Each path is a new rotation, seen through one point. The rows after it are directions, each followed by how far the rotation turns it, in degrees each step (0 if it stays put).
Each turn is a multiple of 5 degrees from 10 to 175, or 0.
Each row of a path follows its step; steps can be skipped.
path 1
step 9: [-34 -17 -26  74  15  -9 -19 -52  37 -31  -9  -3   1   4  25  13  43 -27
  26   0 -10 -39  -5  16  35  -6  45 -11   6  16   5 -10  18 -40 -24  30
 -24  45 -14  16  29   7  32 -48 -11   2 -11  49  55  43  35  16 -15 -28
  65  24  36  -6  32 -52 -11   9   4 -56  19 -39 -30   5  40   6]
step 19: [ 59  47   4  32  -1   6   2 -39  18   4  34   5  37  33 -26  26  28  28
   3 -42  34 -32 -52   8 -21 -38 -19 -20  76 -33  44  -4  20 -25 -33 -22
  37  68  27  15 -12   3  -9  25  27   5 -19   3  42 -18  19 -27 -34 -32
  31  19   1   8  60  -6 -27  10  37  22   1  23   4 -14  45 -24]
step 22: [-14   9   0 -22  24  -2  -7   1   0 -25  26 -46  20  -5  27  12  11 -26
 -17 -21  27 -29 -38 -34 -19 -40  78  19  46  -9  -6 -13  32 -40  22  10
  42  -1  48  37 -12   5 -43  10  -3  11   8  27  51  30  42   2  33  48
 -43  33 -12 -14  21 -38 -31  42  56 -33  39   9  -6 -27 -30  58]
step 23: [-25 -40 -14  18  14  27  -5 -20   3  -1  -5 -52 -21 -31  26  24 -22   6
 -22 -56  23  14 -79  42  -7 -35  33 -24  74  13 -18   4  32 -40 -22  17
  34 -22   4   5 -36   8 -12 -45  11  51  -8 -62  23   4   1   0  29  17
  29 -16 -33 -30 -54  13  15   6  12 -14  12  55  53 -16   1 -19]
step 29: [-17   5  25   0  18  17   7 -36  24 -41  53   3  27 -27 -54 -31 -31 -55
   5 -24  29 -47 -37  25  25   1  88  34  52  21  14 -43 -23  -1 -17  11
  29   8  -4 -48 -13  -1 -22  21 -12  29 -64  31  47 -18  10 -31  -7   9
  -3  49 -26  28  -8  17  26 -46 -23   5  11 -25   9  19   7 -10]
step 30: [  8   6  21  49  29 -30 -34 -80 -47  17 -10   1 -33 -39  -8   5 -25 -48
  -5 -25  56 -54 -51  28  -2 -12 -24 -13  68 -42  23   0 -35 -24 -20  -5
  22   2 -13 -19  35   5 -19 -11  43  -8   6  26  40   7 -25 -24 -57  40
  50  -6 -14   7  36   6 -19   9 -26 -15  26  -3   4  30 -17 -22]
step 34: [-42 -40 -16  13  15   1   6 -47  16 -16  -8 -43  -9   8 -14 -25  -7 -84
 -10 -73  43   1 -41  25 -20 -24  47 -25  -5  -2 -52  -7 -28 -16  29  -1
  35  -6  27   6 -25  46 -43  11 -14   2 -36 -35   8  21  55  24  54  28
  -4  48 -47  -5  30  18 -16  -3  12 -21   7 -25  -8 -32 -24  33]
step 40: [ 42 -47  18   1  27  19 -14 -18  -5 -29  53   6  10   8  34  14  -3  10
   3 -16  -3 -34  -3  36  47 -16  63 -35  54  -2 -40 -23  27  28 -13 -16
  -4   6 -10  24  13  19 -12 -18  22  11 -23  41  57  14  39 -91  12  44
  35  17   0  24  17  -9  10 -34  12 -19  16 -14 -61   3  40  53]
step 41: [ -5   5  56  44 -16 -21 -39 -93  40   9   2  13  26  -3   4 -12 -31  -9
 -43 -34  -2   0 -31   4  11   2  76  19  46  30  28  -5 -15 -30   1  42
  33  23 -22 -36  31 -11  -6 -49  25  11 -28 -22  72  16  48  -8  19 -12
  51  13  12  -3 -16   2  -5 -33 -30 -25   1 -10   6  35   3   8]
Speeds:
[ 10 -11   8  -3   5   2  12   6   6   6  -8   4   8   7   7   3   4  -1
   2   0   9 -17   3  -1   2  -5  -2 -11   5  -6   1  -5   4   6  11  12
   1   6 -11 -10   7   3   2 -11  -1   2   4  -8 -10   3   0   2   4   2
   6  -5   1  -4 -18   0  -4  -8  -7  -7  -7  11   5   1   2  -8]	145
[ -3  -9 -11 -11   6   5   4  11  -1  -7   7   6  -2   3 -10   6  -4  10
   5  -8 -14 -11  -5   7   1 -12  12   3 -14 -10   8   5   4  -3  -1   7
   2   2   0  -4   8  -6   3   4  -6   2  -2   7   3  11  -8   3   6   3
   2   1  -8   2   2  -3   0  -5  -7  -7  -1 -17   8   1  -2  12]	160
[  2  -1   4   1 -14   7   7  -5   2  -3  -3   7   2  -7 -14   7 -16  -3
  -8   3   7   1  -4   2   5  13  -7   4  -7 -11  -3   7  -3  12  14   4
   6   0   3  -7   4  -4  11  -4   2  -3 -12  10  10  -9   3  -7 -14   9
  -3  -6  -7  10  -7  -4  -1   0  -5   2   0  -1  -3   6  -4  -1]	25
[  0   3   8 -14  -5   3   2  -3   9   5   9  -4  12  -1   0  -9   7   0
   1   3  -1   1  12   2  -2  -9   2  11   0  -7  -1   3 -16   1  10  -1
  12   5  -6 -14  -4   6 -10   1  -9   9   6   7   1  -2   6  -9   5  -5
 -12   1   8   1  -4   3   3   5   7   8  11  -2   2   6   2  15]	155
[-19  -7  -6  -2  12   6  15  -5  -5  -9   4   0  -5  -3  -3   1   4  -3
   2  -2   7   0   4   4   3   0   4  -4  -6  -7  -9  14   9   5  -5  -8
  -7  -5   2  -3 -18  10   3 -12 -12   4   4   3   0  -1  16   3   0 -11
   3  -8   0   0  -4  -3   5  -4   2   1   5  -1  -5   0   6 -11]	130
[ 12 -17   5   1 -11  -9  -4  10  -1  11   9  17   1  -5  -3   4   7   4
  -1  -8   6   2   9 -13   3  -4   2   7   6  -3   1  -1   8  -3   0 -13
   1  -7   7  -5   1  -2  -2   2 -14  -1  -6   7   0   4  -2  -5   6   3
   0  -3  -6  -9   7  -7   3   6   0   3   6   0  -8   0  -6 -19]	160
